One vector is turned by the same rotation once a tick. Each row is the vector after some number of ticks, and that number follows the row.
The counts run from 0 to 232.
[ 3.58 -2.52 -3.61  0.44  1.48  0.37 -2.72 -0.02  1.20  0.77 -4.73 -1.79
  2.42 -1.40  2.96  1.48  0.54  4.84 -0.27  1.76  5.05 -0.42 -1.64  0.42
 -3.34  1.37 -0.85  1.17 -2.23  1.40 -2.24  3.49  0.88 -2.80 -3.09  3.52
  0.21  1.18 -0.02 -0.58  1.31  0.45  1.36  1.25  0.00 -0.96] => 36
[ 1.12 -0.69 -0.53 -4.32  1.91 -0.64 -0.83 -1.31 -0.47  1.49 -5.05  0.00
 -1.41  1.98  3.16 -0.62  2.95  1.05 -1.42  2.00  1.94 -1.20 -3.26  0.96
  2.31  1.80 -0.09  3.24 -3.65 -0.13  1.56  0.45 -1.68 -5.01 -0.33  3.94
  1.67  2.86  0.98 -1.87 -0.39  0.09  0.04  2.00 -0.19  0.81] => 8
[ 3.59 -1.12 -1.17 -1.90  1.12  0.10  0.34 -2.43  0.22  1.10 -2.67 -3.30
  0.04  2.35  4.51 -1.75  3.05  0.74  0.44  1.78  2.68 -0.31 -3.07 -1.77
  1.04  0.68 -3.82 -0.51 -1.40  0.81  0.37  3.43  3.76 -2.00 -0.66  4.26
 -1.51  2.12 -2.40 -4.32 -0.74  0.17  3.12 -0.42 -1.42  1.20] => 184
[ 1.90 -2.38 -2.02 -1.23  1.48 -0.42 -2.58 -2.17 -3.08  1.64 -5.15 -1.71
 -1.02 -0.82  2.57  0.21 -0.61  3.71 -0.45  3.30  4.23 -2.00 -2.79 -0.35
 -0.33  0.11 -0.91  2.43 -3.69  1.42  0.29  0.23 -0.80 -3.07 -1.03  2.34
  1.05  1.18  1.09  0.59  0.99 -0.45 -0.46  3.37 -1.74 -0.98] => 22
[ 3.92 -5.54 -0.49  0.35 -0.50 -0.03 -0.94 -1.06 -1.30  0.61 -4.55 -4.59
 -1.96  3.70  1.89  2.07  2.71  0.60 -1.34  1.77  1.81  0.59 -2.13  1.15
 -0.09 -0.64 -0.76  1.83 -4.55  3.09 -1.96  0.18 -1.64 -2.38  1.35  0.66
  1.92  1.68  1.14  1.56 -1.81  1.95 -1.47  2.15 -2.16 -0.68] => 71
[ 1.68 -0.71 -2.51 -0.98  0.38  0.48 -0.14  0.22 -0.68 -1.46 -2.99 -1.85
 -1.21  4.49  0.67  1.77 -1.16  3.46  0.16  0.58  2.33 -3.12 -0.64  0.97
 -0.25 -1.16 -2.60  0.12 -4.56  1.19  1.35  2.44 -2.62 -4.72 -2.23  2.36
  3.38 -0.29 -1.06 -1.63 -0.20  0.00  0.29  0.03 -2.85  3.24] => 220
[ 3.89 -2.45  0.71 -2.34  1.50  0.20  1.45 -0.12  0.33  1.54 -4.64 -0.35
  2.84  2.49  1.33  0.18  3.57  1.91 -0.51  1.32  3.07 -0.35 -3.06  3.00
  1.51  1.45 -3.46 -0.33 -3.81 -0.89 -0.39  2.11  2.36 -2.58 -0.29  5.41
  0.01 -0.28 -3.03 -2.13 -0.23  0.33  1.98 -0.02 -3.33  3.31] => 62
[ 1.92 -3.57 -4.52  0.10  1.06  1.22 -0.71  0.56  1.29  0.11 -4.71 -3.29
  1.46  2.44 -0.84  2.19  3.58  2.78 -0.91  3.34  3.92 -0.24 -1.48 -0.02
  0.03 -0.83 -2.07 -0.17 -3.46  1.43  0.92  0.36 -0.57 -2.81 -1.41  2.40
 -0.78  4.82 -0.94 -0.68 -2.39  0.09  0.29  0.18 -1.71 -2.99] => 177
[ 4.72 -1.69  0.17 -2.53 -0.57 -0.34 -0.29 -1.97 -2.01  0.63 -3.14 -3.08
 -2.71  4.76  1.74  1.41  0.07  2.94  0.51 -0.21  3.19 -2.94  0.00  1.32
  0.10 -0.09 -1.69 -1.87 -6.09  2.20  1.06  2.17  0.80 -4.74 -1.43  0.74
  2.94 -1.77 -0.72 -1.48  0.78  1.74  0.49  1.33 -1.07  3.28] => 140
[ 4.70 -1.87 -1.72  0.88  1.17  1.97  1.66  1.21 -0.10  0.92 -3.25 -3.64
 -1.99  3.47 -1.78  2.45  0.67  3.01 -1.35 -0.64  2.42 -0.78 -2.24  0.17
 -0.64 -2.01 -2.71 -0.12 -5.35  3.61 -0.27  0.15  2.82 -3.32  1.37  3.95
  1.33 -1.26 -1.11 -0.92 -2.98  1.87  1.79  1.57 -1.31  0.63] => 125
[ 1.75 -1.60 -2.09 -1.86  2.60 -0.31  2.11  2.83  0.95  0.79 -3.31 -0.65
 -1.37  2.48 -1.09  0.34  3.18  2.69  1.70  2.52  2.09 -0.70 -3.24  1.52
  1.41  2.28 -4.53  3.28 -2.70  3.48 -0.36 -0.68 -0.25 -2.91  0.93  5.56
  2.70 -1.55 -1.59 -1.34 -2.88  2.72  0.44 -1.52 -1.94  1.67] => 0
[ 3.48 -5.45 -1.88 -2.01 -2.18 -0.85  0.55 -0.93  1.02 -0.37 -5.52 -1.77
 -0.99  4.22  1.72  0.21  3.96  0.14 -0.36  3.02  2.47  0.34 -1.56  0.27
  0.68  1.30  0.26  0.53 -4.03  1.21 -1.26 -0.04 -1.10 -3.77  0.49  2.12
  0.83  3.59  0.87 -0.15 -2.28  1.86 -1.09  0.27 -1.85 -1.02] => 70
[ 4.30 -2.95  1.66 -1.47  0.70  0.87  0.02 -0.63 -0.46  1.36 -3.24 -2.88
 -4.04  3.35  0.80  2.22  2.00  0.35 -1.34  2.39  2.72  0.56 -2.93  0.48
  0.38 -0.43  0.86  2.68 -5.67  2.92  0.11 -0.46  2.88 -3.59  2.31  1.58
  1.16  0.61  1.59 -0.65 -2.48  1.03 -0.23  3.55 -0.95  1.08] => 72
[ 1.86 -3.87 -2.03 -2.59 -1.49 -2.07 -2.66  2.38  0.66 -0.69 -5.03 -2.43
 -1.13  3.34  1.84 -0.15  3.03 -0.42  1.00  3.16  2.06 -1.60 -0.94  2.15
 -0.39  2.24 -1.68  1.27 -3.19  2.88  0.06  1.62 -1.33 -2.71 -1.23 -0.37
  1.31  4.52  0.51 -0.90 -1.09  2.60 -1.78  0.49 -0.04  1.47] => 150
[ 5.54 -1.63 -1.61 -1.11  0.03  0.63  0.36 -0.87 -0.71  2.49 -6.22 -2.04
  0.51  1.96  4.24  0.97 -1.48  4.68  1.53  1.12  4.52 -1.53 -0.38  3.10
 -0.16  1.57 -0.16  0.86 -3.77  1.12 -0.51  1.65  1.79 -2.48 -3.54  1.72
  0.76 -2.72 -0.70 -1.16  1.45  1.46  0.02  0.08 -1.31  1.08] => 143
[ 2.11 -2.25 -3.05 -0.07  2.07  1.40 -0.66 -0.22  2.34  1.31 -5.39 -4.12
 -1.92  1.68  3.10  2.71 -0.09  2.25  0.10  4.86  1.65  0.42 -1.90 -0.34
 -0.36  0.84 -1.35  4.38 -2.33  1.60 -0.56  2.88  0.89  0.27 -2.73  1.44
  1.33  3.90  2.07 -0.60 -1.14  1.57 -0.01 -1.52 -1.79  0.85] => 227
[ 5.03 -1.73 -1.48  0.39  2.24 -0.31  0.45 -0.16 -1.65  1.66 -2.67 -3.26
  0.48  0.98  0.64  0.23  1.16  3.93 -0.19  3.85  3.14 -1.23 -1.05 -0.75
  0.73 -1.67 -6.06  1.92 -1.67  4.24  0.27  1.03  3.17 -0.57  0.72  3.23
 -0.08 -1.30 -3.48 -0.08 -1.31  0.77  2.41  1.21 -2.72  0.06] => 186
[ 1.50 -2.14 -3.75 -1.42  1.68 -0.99 -3.23  3.69  1.45  0.27 -4.65 -2.31
 -0.58  0.98  1.79 -0.12  0.32  3.59  3.82  1.81  3.36 -2.76 -0.50  0.99
 -0.57  2.52 -4.83  0.97 -0.42  3.01 -0.88  3.19  1.00 -0.62 -2.97  0.83
  1.56  1.41 -2.53 -0.90  0.80  1.46  1.57 -0.39 -2.78  0.77] => 93
[ 4.48 -1.19 -0.35 -2.40  0.31 -2.15  1.03  1.17  1.04  0.39 -1.87 -1.44
 -3.67  3.51  0.53 -1.28  0.95  1.66  2.70  2.15  2.67 -1.96 -1.19 -0.99
  0.06  1.64 -2.95  0.43 -3.76  5.57  0.57 -1.07  1.17 -3.64  1.45  0.66
  2.53 -2.81 -2.61 -2.46 -2.21  3.04  0.34 -0.25  1.04  1.83] => 202
[ 0.17 -2.09 -1.92 -1.36  0.67  0.59 -2.50  2.05  3.25 -0.68 -4.66 -2.07
 -2.75  0.47  1.23  1.39  2.23  1.14 -0.47  2.19  3.27  0.16 -3.57 -0.58
 -3.32  1.87  0.23  1.52 -4.18  2.21 -0.74  3.45  0.84 -2.59 -0.92  2.65
  0.97  5.22  2.31 -1.38 -2.04 -0.37  0.55  1.14 -0.21  0.98] => 165
[ 3.83 -3.30 -3.41 -0.25  0.50  1.64  0.28  1.55  3.00  0.03 -3.42 -2.67
  2.36  1.94 -1.07  2.02  1.15  3.23 -2.01  2.79  3.71  0.55 -2.42  0.77
 -2.83  0.07 -0.41 -2.47 -4.82  0.34 -0.46  3.08  1.18 -3.53 -1.42  3.54
 -1.39  1.86 -0.03 -3.66 -3.32 -0.74  1.31  0.11 -0.90  0.47] => 112
[ 4.91 -1.96 -0.01 -2.80 -1.60  0.96  0.14  1.27  1.61  0.34 -4.48 -3.10
 -2.13  4.35  2.34  1.24 -0.29  1.44  1.21 -0.63  2.60 -1.49  0.35  1.74
  0.71 -0.43 -0.85 -1.76 -5.29  1.43 -0.01  3.51  3.46 -2.05 -1.47  0.10
  1.23  0.71 -1.41 -1.19 -0.79  1.79  0.80  0.73 -1.47  2.57] => 139
[ 1.71 -1.09 -3.60 -1.29  1.81  1.86 -0.67 -0.93  1.32  0.96 -5.46 -1.41
  0.25  1.61  3.18  2.34 -1.07  3.06  0.15  2.04  1.80 -1.29 -1.87  0.95
 -1.08  1.25  0.33  2.02 -3.62 -0.20 -0.80  3.95 -0.89 -3.03 -3.95  3.24
  0.86  1.27  0.95 -2.41  0.30 -0.84  0.88 -1.53 -2.01  2.75] => 223
[ 3.35 -1.58 -2.48 -2.56 -1.18 -1.74  0.29  0.15  0.91  0.46 -4.13  0.00
  0.98  3.67  1.85 -0.29  3.28  2.30  0.15 -0.03  4.27 -1.44 -1.73  1.86
 -1.23  2.68 -0.06 -1.16 -5.33  1.31 -0.23  1.47 -1.99 -6.01 -1.79  2.46
  2.91  0.63 -0.51 -1.74 -1.28  1.04 -0.66  0.57 -0.26  1.50] => 207
[ 2.68 -0.49 -2.17 -0.04  1.86 -1.07  0.53 -2.76 -0.19  0.10 -1.46 -1.58
  1.80  0.70 -0.51 -0.37  2.08  3.35 -3.06  2.46  4.08 -1.73 -3.56 -2.67
 -2.18 -1.52 -1.46  0.47 -4.85  1.62  0.97  0.89 -2.34 -5.59  0.00  5.98
  0.48  0.18  0.41 -3.27 -2.05 -0.84  0.61  2.78  0.16  0.34] => 114
[ 3.29  0.04 -0.65 -1.89  3.45  0.34  0.39 -2.13 -0.91  0.76 -3.26 -2.68
 -4.56  2.00  4.20  1.29  0.77  1.81  1.54  2.27  1.36 -2.42 -2.85 -2.27
  2.93  0.23 -2.21  5.10 -3.67  2.86  1.25  0.69  1.76 -2.26  0.56  2.21
  2.04  0.87  0.87 -1.44 -0.97  0.98  1.29 -0.57 -1.45  2.15] => 11
[ 5.53 -1.14 -2.12 -0.29  0.01 -0.93  0.93  1.79  0.30  0.22 -3.83 -2.67
 -1.63  2.46  0.22  2.53 -1.93  3.12  0.15  0.22  3.65  0.04 -0.34  2.03
 -1.90 -0.07  0.02  0.08 -6.14  3.63  0.14  1.12  0.15 -3.80  0.53  1.96
  3.48 -3.18  0.06 -1.19 -2.04  2.03 -1.11  1.01 -0.23  1.31] => 205
[ 2.34 -0.74 -0.45 -1.70  2.21  0.08 -1.17  1.01 -0.22  0.30 -4.13 -1.46
 -2.52 -0.80  1.02  1.39 -2.28  4.75  0.70  1.34  3.99 -2.28 -2.77  0.36
 -1.11  1.64 -3.08  3.43 -3.59  2.34 -0.16  2.57  1.87 -2.95 -0.61  3.75
  1.59 -1.57  1.08 -1.29 -0.31  0.38  1.17  2.26 -1.93  4.92] => 156
[ 2.60 -1.60 -4.43 -0.39  0.45 -0.15 -2.67 -1.84  0.00 -0.98 -1.63 -3.93
  0.51  1.61  4.37 -1.11  2.04  1.96  0.04  3.69  2.53 -1.95 -2.62 -2.45
 -1.38 -0.46 -4.97  3.11 -0.46  2.23 -0.72  5.64 -0.40 -0.96 -0.27  1.82
  1.60  3.29 -0.90 -2.10 -0.08  1.40  1.04 -1.95 -2.11  4.61] => 105
[ 2.19 -1.10 -3.74 -0.44  0.34  0.10 -2.64  3.06 -0.86 -0.81 -3.97 -3.47
  0.38 -0.02 -1.06  4.00 -1.30  5.10 -0.89  2.36  5.11 -0.82 -0.34  0.26
 -3.56 -1.18 -1.79  0.89 -5.33  2.79  0.97  1.81 -0.41 -3.41 -2.26  2.28
  1.58  2.58  1.80 -0.72 -1.44  0.04 -1.53  0.61 -0.43 -0.04] => 98
[ 3.50 -2.64  0.19 -2.47 -0.67 -2.38 -0.30  0.02  0.03  2.73 -4.45 -2.07
 -0.66  2.47  3.98 -1.29  4.98  0.74  1.12  1.86  3.75 -0.35 -2.67  1.21
  0.58  2.68 -3.98  2.89 -1.88  3.37 -1.20  0.98  2.38 -1.99  1.82  2.81
  1.10 -0.57 -3.08 -0.70  0.09  3.12  0.04  1.78  0.45  1.50] => 199
[ 3.63 -1.27 -0.39 -2.69  3.33  0.88 -0.04  1.04  1.53  0.03 -3.47 -2.60
 -5.45  1.61 -0.90  0.47 -0.53  1.89  2.69  2.98  1.96 -2.88 -0.99 -0.88
  1.19  1.06 -2.56  1.58 -3.89  3.21  2.17 -0.17  3.08 -2.59 -0.22  0.38
  1.01 -0.38  0.23 -1.92 -2.58  2.14  0.75  0.63 -2.25  1.45] => 15
[ 3.31  0.50  1.48 -0.27  2.99  0.76 -0.33 -2.09 -1.23  2.15 -2.33 -3.01
 -1.10  0.02  2.52 -0.61  1.96  0.83 -1.42  2.35  3.06  0.88 -3.46 -2.12
  0.69 -0.93 -2.60  1.00 -3.83  2.53  0.55  2.33  5.12 -2.63  0.41  4.21
 -1.63  1.86 -0.75 -1.89 -2.19 -1.17  2.96  2.60  0.21  0.91] => 183
[ 2.76 -1.27 -3.95 -1.87  3.02  0.23  1.00  1.70  1.71  2.05 -3.71 -1.82
  2.09  1.35  2.33  1.51  3.69 -0.23 -0.51  3.84  2.65  1.69 -2.68  1.02
  0.90  1.93 -1.23  2.44 -3.19  3.39  0.02 -0.38  1.70 -1.96 -0.19  4.27
 -0.34  3.08 -0.85 -0.93 -4.19  1.20  0.13 -1.58  1.78 -1.16] => 54
[ 0.94 -1.64 -0.79 -0.67  2.06  1.24 -0.34 -0.04  0.54 -1.47 -2.89 -3.89
 -3.98  2.00 -0.88  1.41 -0.89  1.76 -0.97  4.13  1.99 -2.04 -2.30 -2.30
 -0.44 -1.72 -2.41  0.55 -4.74  3.58  1.81  3.32  2.18 -2.95  0.67  1.34
  0.57  1.54  2.18 -2.58 -1.52 -0.12  1.30  1.92 -2.11  2.95] => 232
